In the rows, zero is written as 128.
Rotation paths and how fast each direction turns (degrees per step)
Each turn is a multiple of 5 degrees from 10 to 175, or 0.
Each row of a path follows its step; steps can be skipped.

step 0: [132 141 115 127 124 125 126 144 115 134 127 144 128 112 134 135 127 130
 111 133 135 133 125 124 128 127 127 128 143 120 134 126 127 142 136]
step 2: [126 127 136 143 121 138 114 135 129 115 141 132 131 116 135 132 131 129
 114 127 119 129 109 125 137 120 126 134 130 122 126 122 114 124 121]
step 4: [124 119 125 124 131 136 118 125 113 126 127 137 127 130 110 146 129 129
 118 115 125 139 122 134 129 124 107 126 125 133 116 126 122 134 134]
step 5: [131 139 133 127 124 132 130 119 123 132 130 144 117 111 138 131 133 131
 122 134 133 143 122 126 133 125 115 146 130 140 135 115 129 129 133]
step 8: [115 140 114 127 120 134 116 126 130 120 149 139 128 126 127 119 136 130
 135 138 132 139 120 138 124 132 125 124 138 136 120 131 128 128 141]
step 9: [116 128 125 138 118 121 120 129 126 125 129 141 140 119 130 136 119 125
 112 118 108 135 129 129 131 116 126 124 127 134 114 123 134 127 138]
step 11: [123 134 123 132 113 136 123 142 125 127 137 146 132 116 111 146 130 135
 129 121 136 133 129 133 131 136 126 134 122 117 131 133 129 139 124]
step 12: [134 137 121 116 123 133 130 144 120 140 130 137 131 122 135 123 133 127
 119 132 116 136 125 122 126 133 112 127 121 124 122 109 136 143 133]
step 13: [135 120 116 126 114 138 127 128 124 121 150 136 124 135 131 131 141 120
 131 128 118 148 116 129 127 122 129 133 127 121 127 123 119 117 127]
step 14: [124 142 129 136 110 126 126 142 117 129 133 131 142 129 132 138 128 139
 117 136 114 121 119 129 127 122 129 145 138 136 126 125 120 124 125]
Directions:
[128 130 127 127 124 128 130 129 130 132 133 128 128 132 128 129 130 131
 130 125 123 128 133 130 125 130 134 132 126 124 125 124 131 129 130]
20
[131 129 124 130 125 122 125 121 123 125 128 128 131 134 128 124 130 129
 125 126 125 127 125 128 128 130 128 130 128 131 126 131 127 129 129]
70
[133 129 129 128 128 126 132 130 128 127 124 135 124 129 125 128 133 128
 130 126 129 131 132 128 128 128 123 130 122 129 128 128 128 131 123]
55
[127 132 131 132 129 128 128 130 126 121 128 125 128 131 133 133 125 126
 129 127 127 129 130 128 131 134 128 131 127 128 129 128 131 124 123]
90
[128 129 127 126 128 133 124 126 134 125 128 128 126 133 131 131 128 134
 131 128 132 129 123 127 131 124 129 133 125 128 130 129 126 130 129]
125

step 1: [134 131 128 110 135 126 125 127 115 106 137 135 132 118 129 130 131 115
 128 123 134 106 124 134 122 130 142 126 127 133 132 116 121 132 132]
step 2: [128 137 130 133 136 126 131 130 136 129 123 129 128 120 131 136 117 124
 112 123 133 108 137 114 114 124 124 147 135 137 121 125 132 118 114]
step 3: [117 127 124 120 122 119 148 128 134 119 122 112 131 120 137 139 128 126
 133 129 139 134 126 131 136 106 133 135 138 125 120 123 130 136 122]
step 4: [132 127 126 123 130 131 132 128 110 103 139 127 121 131 132 121 127 111
 136 125 130 111 126 130 119 116 130 125 118 134 132 133 128 140 116]
step 6: [126 131 120 119 129 117 146 126 117 127 123 125 127 114 131 135 119 136
 122 134 145 127 127 118 127 117 132 142 137 129 122 108 131 126 117]
step 9: [138 137 120 120 130 128 139 118 119 123 123 126 128 113 132 135 129 122
 116 131 138 115 113 130 122 123 131 134 141 116 132 115 117 121 118]
step 11: [120 126 126 122 127 125 126 139 134 117 134 118 126 127 121 142 135 121
 131 114 139 113 146 125 135 108 129 134 136 127 134 133 134 136 117]
step 12: [136 125 119 131 135 121 143 125 122 121 124 130 131 125 140 129 127 117
 125 120 145 115 116 145 116 118 128 126 127 134 131 124 110 128 117]
step 13: [129 140 128 122 130 134 137 131 130 109 129 123 122 115 144 131 126 120
 118 139 115 115 125 117 120 130 137 140 125 121 116 121 133 125 121]
step 14: [117 144 134 120 131 125 134 119 123 121 127 120 125 126 115 139 126 128
 142 115 144 118 137 122 130 116 137 138 139 133 124 127 142 129 122]
Directions:
[132 125 129 129 132 130 128 127 124 128 131 131 132 127 127 125 123 126
 125 130 122 125 123 130 126 124 127 126 128 132 126 129 128 131 130]
130
[127 124 129 125 130 122 130 135 131 125 127 132 127 128 130 130 128 130
 128 129 128 130 126 131 130 129 134 126 123 129 124 124 130 130 132]
155
[130 128 128 130 126 130 132 131 130 133 126 125 126 130 131 124 127 129
 123 128 130 130 127 129 123 129 129 129 134 125 125 123 126 134 128]
110
[130 129 130 131 126 128 125 132 131 134 128 132 127 126 122 132 125 128
 128 126 131 125 127 134 125 124 125 128 128 126 127 127 130 125 127]
115
[123 127 125 128 126 133 126 129 127 125 127 128 125 132 126 128 126 125
 129 125 131 130 128 128 130 124 128 121 129 129 127 130 133 134 130]
100
[129 133 131 125 133 133 126 127 125 128 130 130 124 129 122 127 131 127
 128 131 131 128 123 125 127 131 134 128 129 126 126 126 129 126 129]
85
